One turn or mirror swaps these rows in pairs. Which row does each one swap with?
The rows were stretched afterwards, more along some directions than others.
Fosil: [-18 -32  -6   6  10  21  -8  31 -18   4  10 -18  22   8 -31   1  13  39]
bipe: [-26 -20 -21   1  12 -23 -15   2 -31 -14   5 -17  20  23 -11  -7  15  28]
lik: [ 11 -20   5  35  16  -1 -17   2 -13  -8  19   0  10  -4 -27  10 -34  14]
Gubed: [ -6 -21  -2 -16  20  46  -5  21  33  28  -5  -7  17   2  -5  -9 -30  40]
lesen: [ 14 -18   7  21  15  -4  -3   9  15  10  17  13  25  -3 -20   7 -33  18]
Famar: [ 16  13   5 -14  -3 -16 -14  -7  17 -15 -11  21 -15  11  22 -18 -25   0]
nem: [-29 -20   2   1  11  -3 -21   8 -18  -1  14  -6  11  18 -14   8  27  34]
buza: [-20 -18  -7 -36  20   8  -6  16  38  27  -7  -3  15  18   9 -16 -19  16]
figob: [-15  -4  23   1 -11 -25 -14  -6  -1   9 -24   9  -7   0  34 -28 -20   1]
zom: [-25 -27 -18   9  -1 -24 -10  -3 -25  -4  21  -6  26  15  -6   1   6  26]
Vazad: [ -5  10 -15 -27  13   3   0   7   1   1  -6   6  25  15   4 -12  -5   5]
gavuk: [  5 -11 -11 -42  24  15  -3  19  38  39 -23   1   5   9   8 -19  -5   6]
dirim: [  0  -6 -14 -24   2  11   3  20  26  15 -13  -3  34   9  -4  -2  -7 -11]
fimuf: [ -3   4  10   1  -7 -27 -18  -4  -3   2 -46  -6  18 -24  36 -36 -12 -26]
dupof: [-13 -12  23  -8  20  19   0   8   6   1 -19 -12  -2 -26  -3 -20   4  10]
Sal: [ 20  19  15  -5   5  -8 -14  -5  22   2 -22  23 -25   4  20 -20 -27 -15]
valov: [ 27  12  12   4 -11   5  -6   2   0  11  -7 -21 -34 -12  15 -11 -24 -11]
bute: [  3  -5   3  12 -27 -10 -17  24  25  -1 -17  -2  32  -6 -17  15  -1  11]
Nikam: [  5   9  23  12   1  15 -21   2   4  -3  11  -2 -22  -8  -9   8 -41  18]
sema: [-26  -5  -5 -12  -1 -21  -9  -4  -9   1 -45   4  21   3  36 -43 -16  -8]
nam: [-15 -18 -10   6  -8 -31 -12   6 -31 -15  11 -22  19   4 -12 -10  11  15]
rafek: [-19  -8 -22 -14 -15 -28  10  16 -15   3   5 -33  18  -7   4  -9   5   1]
tolu: [-32 -24   9 -12  27  28  -2   8   2   0 -16  -3  20  -6  -6 -40  13  19]
patop: [ 12 -30  10 -18  17  41 -27  32  29  39 -10 -22   1  -9 -22   6 -19  16]
posup: [-34 -17  -4  -3  40 -12 -12 -16 -29 -19 -39   8   9  14  14 -37  -5  12]
luv: [ -4 -26  -7  26 -19 -33   0  13   4  -3   3  -6  29 -19  -4  -1 -30  19]
Rinaf: [  1  -2   3   7 -44  -1  -6  21  29   4   0  -1  30 -15 -11  22   3   0]
Pugop: [-17   6  29  10  -2   4 -25   7  -6  17 -36  14  20  -3  -5 -23 -14  11]
Tefe: [ -2 -24  -2   9 -29 -12  -8  22  25  -5 -12  -1  46 -12 -12   0  -7  16]
Sovel: [-29   5  13 -19  13 -21 -16  -2 -20  28 -45   2  12  11  16 -26  -4   7]
voluz: [-13 -36   8  13  16  14 -10  10  -5 -12 -11 -21   5 -33   0 -29 -11   3]
Raf: [  6   9   2 -14   4  15   0  18   0  27   7 -15  18   1 -20  12  -6  -1]
luk: [  1 -23   5 -25  37  64 -17  18  17  43 -25 -16  -3   0 -15  -5 -17  15]
nipif: [-10   7  11  -2  -1 -19 -16 -22  -2   1 -44  14   1  -4  30 -30 -13 -22]
mamum: [ -6   7   0   5 -31 -23  -9  24  11   0 -19  21  29  16   2  -4  -1  13]
kufeg: [ 21 -21  17  30  14   8 -26  28  17  20  10   0  22 -19 -38  16 -32  15]
Nazod: [-14 -23   0 -40  26  58 -15  25  21  41 -36 -15   1  15 -32  -4 -10  21]
ligud: [ 10 -33  -7  -9  16  16   0   9  26  35 -18 -14   4   2  16 -22 -29  13]
ziri: [-27 -25  11 -26   8  35   2   6   2  10 -16 -20  -5 -12  17 -25   3  14]
Tevun: [-17 -42  -2   7  34   2 -12  -7 -20  -8 -19 -25  20 -28  16 -41  -8   7]
sus: [-18 -29   7  -9  29  34 -10  -4   2  12 -25 -20   4 -21   4 -23   4  -3]
bofen: [ 32  17  24   9   0  16 -26  11   6  20  -9   0 -28 -19 -15  11 -31   6]
Vagun: [ 12  18  15   7  -4 -14 -20  13   6  18   9  -6 -20  -1   2  -7 -24   4]
bok: [-15  -1  13 -12  11  13 -16  20   6  15 -52 -13   9 -14  -4 -12   6 -15]
kaguz: [-16   9  11  -5 -29  -2 -18  15  18   4 -20  19  29  12   0  15  11  19]
Peg: [ 10  13  15  -8  -2 -12 -11  -3  24 -15 -23  25 -29  10  -3 -18 -21  -8]

Sal pairs with luk
fimuf pairs with Tevun
nipif pairs with sus
bute pairs with bipe
gavuk pairs with bofen

